In the rows, zero is written as 128.
One turn moves every row onto another: examples first, then more rows asked:
Nozu: [ 98 136 145 113 108 136 152 137 140 110 126  67 142 141 105 103 119]
paz: [144 103 137 116 121 116 146 144 126 133 165  75 143 144 105 127 132]
bik: [113 144 153 107 112 128 126 141 127  76 143 138 152 133 124 139 119]
dofad: [142 114 141 124 103 118 103 120 117 120 113 127 147 144 117  97 120]
bak: [142 136 113 125 137 134 139 133 149 119 112 147 119 132 139 117 141]
Goza: [122 138 134  77  92 109 174 142 149  85 115 112 155 152 105 120 131]
veger: [139 120 158 112  74 128 133 156 145 151 121 135 152 131 134 110 119]
foleg: [122 128  96 107 120 106 157 166 138  99 110 109 135 138 114 126 103]
lan: [160 138 152 115  93 115 166 113 135  98 118 109 179 130 115 110 105]
Mapob: [160 153 140 108 129 126 141 149 154 120 149 125 130 121  88 148 114]
Nube: [ 97 142 140 118 112 146 170 139 161 131 123  80 144 144 109 110 122]
zab: [156 130 155 125 101 120 185 115 148 120 122 119 178 127 127 115 109]
vokiv: [130 130 179 113 114  91 153 126 150 136 139  96 114 149 115 137 114]
rimol: [162 121 151 126  98 120 161 107 131 119 117 103 178 132 134 120 108]
fakul: [119 105 142  96 112 119 193 147 147 137 128 117 152 144 144 135 133]
nuzof: [132 143 146 117 105 116 143 135 151 109 117 158 148 139  91  86 123]
fup: [166 130 141 124 139 125 135 136 167 126 144 115 130 130 114 161 136]
keke: [144 124 129 119 122 121 170 137 179 128 149  93 146 157  97 132 151]
san: [124 103 105 118 130 101 151 160 132 103 116  98 133 138 137 130 113]
Menas: [135 147 167 109 106  95 150 118 168 126 124  98 118 160 103 142 118]
gub: [141 127 123 120 136 122 125 136 122  98 125 134 115 125 137 104 136]
nuka: [103 122 140 125 114 141 152 127 152 125 122  64 143 148 123 114 132]
siz: [134 146 165 105 103 102 140 124 143 145 126  94 116 153 103 143  98]
rav: [164 129 149 113 133 114 119 141 134 104 154 104 127 122 103 147 124]
vemos: [132 109 125  86  93 121 141 130 113 120 110  88 153 156 136 139 120]
puba: [136 118 172 111  77 110 139 157 155 114 128 135 150 130 125  97 138]
naf: [143 144 117  98 104 128 147 145 142 127 145  88 149 151  71 128 116]
les: [122 118 100 120 130 106 170 160 161 106 108 113 135 143 130 133 120]
vud: [122 127 145 124 117 137 119 125 138 100 131 130 155 144 151 159 131]
sufa: [147 126 151 112  67 122 115 140 159 122 106 127 154 145 127 111 136]
Nugol: [135 107 150 139 121 125 147 129 152 150 121 152 146 141 133 105 132]
fefon: [136 150 117 111 131 131 139 147 130 111 123 151 118 123 119 104 120]
Kur: [112 148 146 115 119 144 150 143 150 114 138 154 156 134 134 154 117]

vokiv turns into siz
veger turns into sufa
rav turns into Mapob
And these:
Goza turns into fakul
paz turns into naf
dofad turns into nuzof
foleg turns into les
Nozu turns into Nube
gub turns into fefon
rimol turns into lan
bik turns into Kur

